Each row of Z is roughly a mix of the hidden directions of one of 3 groups; some rows fit no group.
Z, 100 rows:
-49 -72 -5 -19 -6 4 27 -19 -16 10
-11 0 46 -48 11 3 -6 14 -2 -69
-2 72 5 -29 28 -13 2 -29 14 -39
42 14 -25 31 -2 18 -6 -23 36 62
-26 -58 -15 5 -27 48 -22 -31 -25 -13
-56 -45 8 51 -8 17 -22 6 31 -1
-19 -24 36 22 8 4 -41 -54 -35 31
-16 -48 -4 27 49 2 7 -34 38 -36
-9 -15 28 15 80 -4 23 14 34 -3
16 40 -35 -23 -31 -24 -2 -8 45 -48
-32 0 -65 6 -14 9 45 16 42 2
-29 28 -3 -30 -10 42 -10 68 22 -3
10 33 6 0 9 -65 -3 30 -2 -56
-35 -7 -39 -7 14 18 65 0 16 42
-8 36 -32 -37 -7 -15 41 -53 27 15
-2 -3 57 6 22 -7 -51 -51 -21 10
-43 -47 19 -47 4 -21 -3 -11 20 -45
-2 -70 -5 13 -48 17 21 -2 37 10
-2 18 53 -21 -20 -38 -1 64 4 2
-8 53 -12 -3 -11 -7 62 19 22 -41
20 30 -33 -21 -39 -26 -10 -36 31 -48
-28 29 -58 23 42 -14 -42 13 -13 7
4 59 -13 -45 11 13 -33 -13 -48 10
-5 15 44 10 27 -39 -44 46 -30 10
-28 -31 6 -42 -18 -2 33 12 -61 -27
39 46 -6 68 12 -6 -2 21 13 21
-39 -58 8 6 -12 34 -3 -19 52 15
-34 34 21 -31 6 25 11 10 -16 68
-25 -44 -7 -36 34 21 -36 9 -48 21
2 -55 -15 -12 -29 46 4 -33 10 44
6 72 14 -15 34 -4 -33 11 -29 -25
19 -67 8 -5 -49 44 5 -5 15 0
-41 -42 29 26 22 37 -23 0 -29 37
-16 -33 -52 22 -14 24 29 51 22 -21
-24 -15 -3 -6 8 55 5 -36 27 60
-46 -23 3 21 -44 63 -9 16 -13 13
20 -14 41 63 39 5 -17 5 -27 27
-21 -27 -24 -61 28 37 -30 -19 -9 24
-1 38 -26 45 1 -3 13 46 49 28
-12 -7 -6 -63 -14 -28 61 2 -24 -10
14 2 75 10 -6 -12 19 55 0 14
12 -39 -28 31 -5 11 13 66 8 -38
-36 -40 8 -70 9 5 -6 -30 -20 -17
42 -2 33 25 -17 -27 -58 5 -27 -32
53 3 30 37 -1 -44 -22 36 -29 -8
29 8 -15 54 0 28 37 -50 29 -3
9 -56 -10 10 -56 33 10 -6 38 21
-51 50 -8 -16 24 -20 11 13 -54 -1
-8 2 -3 9 12 65 -7 -31 12 63
-58 -11 11 60 8 -5 -33 23 16 -21
-19 -50 -39 -32 14 33 -36 -13 -15 35
-25 52 -4 -33 17 -11 35 13 -58 3
-21 49 -14 -50 3 17 41 24 23 31
-43 -29 -19 -37 -48 29 31 -7 -16 27
-16 9 11 7 54 -9 -53 39 -25 33
11 13 -49 -18 -60 -12 -1 -43 10 -29
35 -17 2 58 -46 -2 28 -30 30 -1
-30 7 19 20 40 -5 26 0 -7 74
33 1 31 -20 -45 0 25 -53 34 -23
-30 -15 13 -31 15 28 -6 -78 -5 13
-14 -41 -29 2 -50 5 26 54 14 23
-31 -24 -19 -25 49 15 -40 17 -48 18
-10 57 -44 39 38 -13 -26 2 21 7
5 57 -4 22 9 14 53 20 47 -3
59 -8 -19 18 -15 19 -44 -27 33 31
4 59 -7 27 9 7 57 17 37 -16
-10 -43 -30 3 -46 28 -28 -40 -13 -35
-29 -65 -10 24 9 36 -22 -24 8 -35
-16 11 3 16 65 10 -36 39 -19 38
26 -57 -24 4 -37 10 17 -24 36 37
-15 -1 21 -55 -35 -48 -31 30 -14 -18
53 55 18 -1 -5 0 -26 17 40 -30
4 43 13 38 9 33 -1 69 -9 -8
-23 -44 -29 -44 17 49 -4 11 -6 37
-19 -66 -26 16 -28 46 -12 -3 -21 -22
0 -42 33 0 23 -6 -57 13 -41 33
-11 59 7 -17 36 -31 2 18 -49 -26
17 -58 18 42 -28 5 12 15 48 -20
-19 37 -30 -45 5 1 50 -30 33 19
7 -52 31 5 -5 -22 -58 -1 -40 21
3 -12 8 6 -9 -3 23 -23 -59 68
13 39 -39 -25 -20 -16 17 18 51 -44
-19 34 26 -75 33 10 -6 23 4 1
3 -63 19 -15 13 14 -38 -27 -48 15
4 -36 20 45 57 -17 33 11 -11 31
-57 39 -1 -13 30 -8 29 11 -52 9
16 -30 -38 24 -39 32 38 -36 33 6
21 -36 20 39 5 -27 -37 -55 -17 -24
8 64 13 24 44 -2 -1 23 -47 -5
31 59 -26 45 -3 1 9 15 -13 45
-21 15 33 -19 6 2 -41 -75 -2 12
-23 -34 -40 -66 0 32 -14 -25 -7 7
15 -42 4 17 -14 -46 -6 -38 -25 -54
53 14 9 62 -9 -16 18 40 6 -17
-20 -38 -2 -57 33 32 -30 -8 -33 20
-31 34 -29 28 -45 -5 11 40 -44 11
-24 22 -12 4 -4 -43 36 34 -61 -18
-13 -30 -41 -2 -15 7 48 -56 -17 30
15 20 19 34 -53 -43 20 36 32 -8
-28 60 11 -14 42 -24 8 18 -42 -20
Here is one row of each group, with its name. Which group are the others in?
-16 -52 -44 16 -49 36 -5 1 -21 -15
Q
-41 -29 -26 44 -33 31 3 4 -20 44
J
-15 -40 -22 -66 -39 0 -4 -24 -17 -23
A

14 48 -34 32 13 9 -11 -10 -27 61
J
30 -8 36 20 -12 -12 -67 10 -19 -41
Q
-38 -46 27 18 20 40 -16 -10 -34 37
Q
18 3 -16 82 26 24 18 -16 9 17
A
-10 28 -54 8 -19 -4 46 -25 7 -51
A
1 -36 -23 42 -27 26 42 39 19 31
A
13 -13 21 -17 22 30 -54 -36 54 -5
J
-19 -41 -13 20 42 -2 16 -51 38 -30
Q
26 -31 -37 31 -45 -9 15 -7 39 41
J
